Each named move below is a turn or a mirror, shown by a few rows before and after it. Which moves, in which order, take the first row of each later pair to the second? The first pair is answered.
j467 (before -> after):
[ 1.02  2.89  0.91 -1.85  0.84  0.20  1.27 -0.93 -0.20  1.22 -1.81  0.17
  0.20  0.13 -2.17 -0.01  1.58 -0.53  0.87  0.86 -1.73]  ->  [ 1.29  2.45  0.53 -1.12  0.39 -0.95  1.57 -0.97  1.09  1.35 -2.22  1.23
  0.63  0.01 -1.79  0.34  2.06 -0.25  1.51  1.29 -0.90]
[-0.63  0.76 -1.96 -3.32  0.25  0.25  1.30 -0.69 -1.83 -1.90 -1.37  0.24
  1.29 -0.03  0.56 -2.99  2.66  0.88 -1.71  0.86 -1.30]  ->  [-0.28  0.00 -2.40 -1.89 -0.64 -1.26  1.63 -0.78 -0.29 -1.96 -1.83  1.70
  1.63 -0.17  0.65 -2.12  2.95  1.58 -0.60  1.44 -0.51]
[-2.17 -1.78 -0.68  3.89 -1.17  0.19 -0.10  2.29  0.41 -0.36 -0.51  0.13
  0.36  1.46 -0.39 -2.09 -1.88  1.87  1.94  1.09 -0.43]  ->  [-2.66 -0.29  0.13  2.55 -0.43  1.90 -0.38  2.61 -1.58  0.01  0.01 -1.45
  0.20  1.31 -0.88 -2.81 -2.31  1.39  1.06  0.49 -1.45]
j463 (before -> after):
[ 2.28 -0.91  0.95  5.61  2.31  0.54 -0.97  0.02  1.07  1.02  2.89  0.64
 -0.97  1.67 -1.12  1.99 -2.51 -1.00  1.83  0.65  1.16]  ->  [-0.20  2.71  0.06 -0.49  1.75  2.60 -0.14 -1.32 -4.84  0.62  2.85 -2.13
  0.14  1.84 -2.68 -1.32 -0.71  0.24 -1.50 -0.93 -2.36]
[ 1.06 -1.01  0.18 -2.57 -1.30  0.50  3.69  1.48 -0.84  3.75 -2.64  0.33
  2.89  0.74 -0.19 -1.43  0.96 -2.20 -0.06 -0.36 -0.58]  ->  [ 1.73 -2.03 -0.01 -0.45 -1.54 -0.59  3.50  1.40  1.25  3.63 -3.07  1.53
  2.57  0.87  0.33 -0.02  0.95 -1.96  0.76 -0.01  0.80]
[-1.92 -0.42  0.18 -1.45 -1.12  0.76  0.56 -0.71 -1.23 -0.13  0.07  0.60
  1.40  0.28  0.45 -2.53 -0.35 -2.45  0.80  0.37 -0.70]  ->  [-1.65 -1.08 -0.52 -0.76 -2.26 -1.02  0.90 -1.02  0.23 -0.70 -0.82  1.64
  1.63  0.25  0.67 -1.93  0.86 -1.14  1.28  0.78  0.19]
[ 1.41 -1.20 -0.66 -0.07  1.69  0.06 -2.14  2.81 -2.99  0.21 -0.19 -3.38
 -4.05  0.77 -0.25  3.62  0.67 -1.93  0.11  1.06  3.15]  ->  [ 0.61  0.25 -1.52 -2.87  0.41 -0.21 -0.99  2.20 -4.62 -0.12 -1.11 -4.05
 -3.26  1.10 -0.95  2.20  2.55 -0.18 -1.53  0.53  1.76]
j648 (before -> after):
[ 1.11 -0.72 -0.91  1.37 -2.60 -3.57  2.73 -0.67  3.14 -1.70 -1.00  0.98
  0.27  0.79  0.71  1.14  4.82  3.35  1.51  0.16  1.91]  ->  [ 1.53 -2.15 -0.45  4.30 -0.75 -2.76  1.31  0.42  3.70 -0.67  0.54  2.69
  0.59  0.77  0.80  1.37  1.85  0.01  3.54  0.69  2.73]
[-0.65 -0.30 -2.23  0.13 -0.71  0.22  0.53 -0.24 -1.15  0.33  1.39  2.58
  1.51  0.45 -0.57 -2.40 -0.88 -1.77 -0.28 -0.05 -0.58]  ->  [-0.15 -0.22 -1.08  0.55  0.53  1.23 -0.13  0.00 -1.52  0.82  2.42  1.44
  0.56  0.33 -0.23 -1.85 -1.95 -2.84 -0.60 -0.14 -0.67]
[ 0.38 -1.28  0.95  0.82  0.73 -0.52  1.26 -0.41  2.17 -0.27  0.31 -2.01
 -0.60 -1.40  0.02  2.82  0.74  2.23 -0.13 -0.99 -0.14]  ->  [-0.10 -1.65  0.46  0.91  0.20 -1.21  1.45 -0.76  2.19 -0.24  0.16 -1.29
 -0.14 -1.12 -0.23  2.61  0.96  2.44 -0.03 -0.96 -0.12]
Now pairs of rows:
Each pair is two moves apart.
[-1.02  0.99  0.37 -0.81  0.59  2.08 -0.49 -0.09 -2.67  0.67  1.23 -0.26
  0.87  0.72 -1.42 -1.07 -0.65 -1.33 -0.80 -0.84 -0.65]  ->  [ 0.23 -0.64  0.50  2.44  0.57  0.51 -0.96  0.41  0.58  0.59  0.91  1.53
  0.51  0.28 -0.41  1.12 -1.70 -1.79  1.32 -0.04  1.22] => j467, j648
[ 0.16  1.86 -1.44 -0.20  0.14  2.05  0.20  2.02 -1.06  1.35  1.78  3.52
 -0.36  2.13 -0.09 -2.47 -1.35 -4.80 -0.49  1.98 -4.15]  ->  [ 1.75  1.24 -0.01  1.66  1.20  2.37 -0.45  2.25  0.95  1.68  1.88  2.39
 -1.95  1.80  0.80 -0.35 -2.15 -5.63 -0.02  2.35 -3.08] => j467, j648
[-0.22  0.35 -0.84 -0.98 -0.80 -0.95  1.02 -0.18  0.81 -1.35 -1.12 -0.59
 -0.81 -0.38  0.22  1.03  2.18  2.43 -1.26 -0.53  0.70]  ->  [-1.08  1.17  0.08 -2.26  0.86  1.79  0.16  0.24 -2.10 -0.30  0.76 -1.22
 -0.22  0.13 -0.88 -0.78  0.17  0.15 -1.67 -1.34 -0.59] => j648, j467
[-0.77  3.22 -0.41 -3.21 -1.30 -0.39  0.49 -1.25 -2.52  0.31 -2.29  0.00
  1.39  0.53 -0.59  0.13  2.16  1.23 -2.16 -0.60 -2.37]  ->  [-0.19  0.12 -0.72  1.45 -0.27 -1.66 -0.91  0.27 -0.99  1.68 -0.34  5.17
  2.90  0.47 -0.71 -0.64 -1.11 -2.87  1.90  0.69 -0.70] => j648, j648
[-2.52 -0.15 -0.80  1.40  1.09  1.37 -0.51 -0.44 -1.52 -1.12  1.19  1.97
 -1.63 -0.10  0.53 -2.19 -1.93 -1.75 -0.34  0.75 -0.25]  ->  [-2.76  1.39 -0.32 -0.69  0.23  1.75  0.42 -1.20 -2.44 -1.68  0.00  0.12
 -2.06 -0.24  0.20 -2.16 -0.05 -0.01 -2.41  0.00 -1.04] => j648, j648
[-0.88 -0.47 -1.11  2.73 -0.62  0.14 -0.28  0.93 -0.73  0.45  1.60  3.10
  0.90 -0.54  1.14 -0.57 -2.08 -0.89  0.35  0.27 -0.72]  ->  [-1.13 -0.19 -1.66  1.61 -1.24 -0.23  0.34  0.68 -1.00  0.37  0.66  3.74
  1.15 -0.49  0.83 -1.23 -1.18  0.11  0.29  0.12 -1.02] => j463, j467
[ 0.32  1.17 -0.89 -3.37  0.79  1.20 -0.20 -0.41  0.43  0.17 -1.97 -3.30
  0.38 -0.61  0.10  2.61  0.87  2.59 -1.67  0.40 -0.55]  ->  [ 1.16  0.22  0.74 -0.93  2.52  2.26 -1.53  0.59  1.50  1.01 -0.63 -3.20
 -0.93 -0.79  0.62  3.60 -1.90 -0.20 -0.14  0.34  0.36] => j463, j463
[-1.18 -1.77 -1.23  3.01  2.14  0.05 -0.60  3.86 -1.75  1.15 -0.66  4.03
  0.55  0.23  0.45 -2.17 -2.08  1.14  5.10  1.61  1.52]  ->  [ 0.03 -1.97  0.59  4.07  3.37  0.91 -1.20  4.07 -0.27  0.70 -0.72  1.82
 -1.53 -0.24  1.32 -0.10 -2.63  0.70  5.01  1.11  2.30] => j648, j467
[-0.81  0.27 -2.80 -1.16 -3.01 -2.65  0.70 -0.95 -1.15  0.22 -0.36  1.52
  0.87 -0.39 -1.49 -1.16  2.14  1.72 -0.72 -0.38 -1.12]  ->  [ 0.06 -1.28 -0.79  2.33  0.27  0.05 -2.07  0.52 -0.92  1.49  2.23  1.60
 -0.48 -0.40 -1.41 -0.11 -2.54 -3.49  1.34 -0.25 -0.35] => j648, j648
[ 1.75 -1.41  1.58  3.73  1.62  0.19 -2.04  0.33  2.41  0.20  1.29 -1.58
 -1.79 -0.52  0.64  1.90 -2.69 -1.03  1.52  0.05  1.96]  ->  [-1.14  1.89 -1.08 -3.71 -0.98  0.31  0.20 -1.31 -2.94 -0.46 -0.38 -1.95
  0.98  0.19 -1.35 -2.39  1.39  2.64 -2.08 -1.18 -1.20] => j463, j648
[ 1.46  0.62  2.58  0.58  0.48  1.69 -0.08  0.33  0.78 -1.21 -0.82 -4.28
 -0.42 -1.22  0.19  1.40  0.72  1.00 -0.50 -1.28 -0.89]  ->  [ 0.85 -0.61 -0.20  1.13 -1.99 -2.20  1.46 -0.15  2.18 -1.13 -1.60  0.52
  2.15 -1.17 -0.34  0.16  2.22  2.11  1.31 -0.12 -0.46] => j648, j648
[ 0.43 -0.26 -0.21  1.80 -0.48 -2.17  0.75 -0.94  0.45 -0.35 -1.51  1.96
 -0.58 -0.73 -0.09  0.84  1.18  0.97  2.44 -0.08 -0.37]  ->  [-0.19  1.06  0.02  0.04 -1.00 -1.38  1.11 -1.57 -0.48 -0.77 -2.05  0.20
 -0.74 -0.44 -0.15  0.55  2.43  1.78  1.22 -0.52 -1.43] => j467, j463
[ 2.90 -2.01  2.41  4.17  2.48  1.12 -1.05 -0.41  5.54 -2.18 -0.58 -4.28
 -4.71 -0.07  1.26  3.84  0.29  0.35 -0.33  0.14  1.87]  ->  [ 1.98 -1.40 -0.45  1.23 -1.17 -2.55  1.45 -2.07  5.35 -3.15 -2.96 -2.17
 -2.73 -0.44  0.57  2.81  4.54  4.93 -1.38  0.84  1.39] => j648, j648
[ 1.17 -0.87  1.68  2.31  0.73  1.36 -1.33  0.76  3.12  0.52  1.46 -2.71
 -3.79 -1.54  3.01  1.30 -0.32 -0.16  0.28  0.57  0.53]  ->  [-1.39  1.69 -1.12 -3.06 -2.14  0.32  0.72 -0.51 -0.60 -0.22 -0.06 -1.90
 -1.24 -1.11  1.74 -1.96  3.58  3.83 -2.14  0.05 -1.86] => j463, j648
[ 0.41 -1.18  1.44  1.81  1.37  0.88 -1.27  0.81  0.94 -0.20  0.24 -1.15
 -1.30 -0.48  0.51  1.02 -1.15 -1.83  0.07 -1.08  0.72]  ->  [ 0.62 -1.00  0.88  1.39 -0.21 -0.77 -0.15  0.10  2.24 -1.17 -1.16 -1.40
 -1.04 -0.79  0.82  1.93  1.03  0.65 -0.84 -0.91  1.02] => j648, j467
[-0.58 -1.69 -0.16 -0.63 -0.88 -3.11  1.50 -1.01  0.85 -1.48 -1.57 -0.61
 -0.57  0.08  1.07  1.28  1.66  1.91  0.59  0.68  1.21]  ->  [-0.09 -1.64  0.26 -0.32 -0.36 -2.61  1.42 -0.90  1.14 -1.94 -1.45 -1.58
 -1.41 -0.15  1.23  1.62  1.85  1.87  0.29  0.91  1.31] => j467, j463
[ 1.48  0.68  3.13  3.08  0.64 -0.31 -0.61  0.60  2.02  2.77  2.32 -2.91
 -3.87 -0.61  0.15  1.10 -3.90 -0.82 -0.64 -1.34 -0.43]  ->  [-1.19  2.47 -0.27 -2.24 -3.30 -2.64  2.32 -1.08 -1.06  1.48 -0.18 -0.82
 -0.47  0.28 -1.24 -2.40  0.86  4.12 -2.66 -1.41 -2.68] => j463, j648
[-0.02 -0.29 -0.58  1.58  0.86  0.66 -0.58  1.06 -0.28  1.39  1.28  0.86
  1.50 -0.75 -0.75 -1.44 -1.22 -2.52  1.40  1.33 -0.05]  ->  [-0.05 -0.63 -2.06  0.65 -0.94 -1.70  0.70 -0.03  0.87  0.60 -0.45  1.60
  2.27 -1.10 -0.80 -1.30  0.95  0.52  1.07  1.70  0.15] => j463, j463
[ 2.07 -0.28  2.04  0.90  1.35  0.56 -0.37  0.39  1.59  0.02 -0.23 -2.41
 -2.02  0.21  0.84  1.57 -0.18 -0.08 -1.25 -0.50  0.17]  ->  [ 1.32 -0.49 -0.22 -0.14 -0.86 -2.29  1.18 -0.46  1.93 -0.55 -1.65 -0.17
 -0.49  0.17  0.75  0.54  2.34  2.67 -1.25  0.07  0.37] => j648, j648
[ 1.33 -1.01  2.70 -0.39 -1.77 -1.23 -2.13 -3.08  3.09 -2.69 -0.37 -3.35
 -1.31  1.92  1.84  0.46  2.77  2.55 -2.95  0.24  1.27]  ->  [ 1.71 -2.47  3.69  2.70  1.23  0.36 -3.98 -1.68  2.48 -1.17  2.25 -1.90
 -1.51  2.11  2.06 -0.16 -1.44 -2.56 -0.47  0.65  1.56] => j648, j463
[ 0.02 -0.71  0.35  0.08  1.08  1.22  0.65 -1.01 -0.13  1.59  1.44 -2.05
 -0.71  0.96 -0.62 -1.32 -0.96 -3.94 -0.87  0.63 -2.27]  ->  [ 0.62 -1.41 -1.41  0.99 -1.56 -2.50  2.38 -1.93  2.96  0.54 -0.58 -0.24
 -0.30  0.55 -0.22  0.11  2.01 -0.85  0.12  1.69 -0.54] => j648, j467
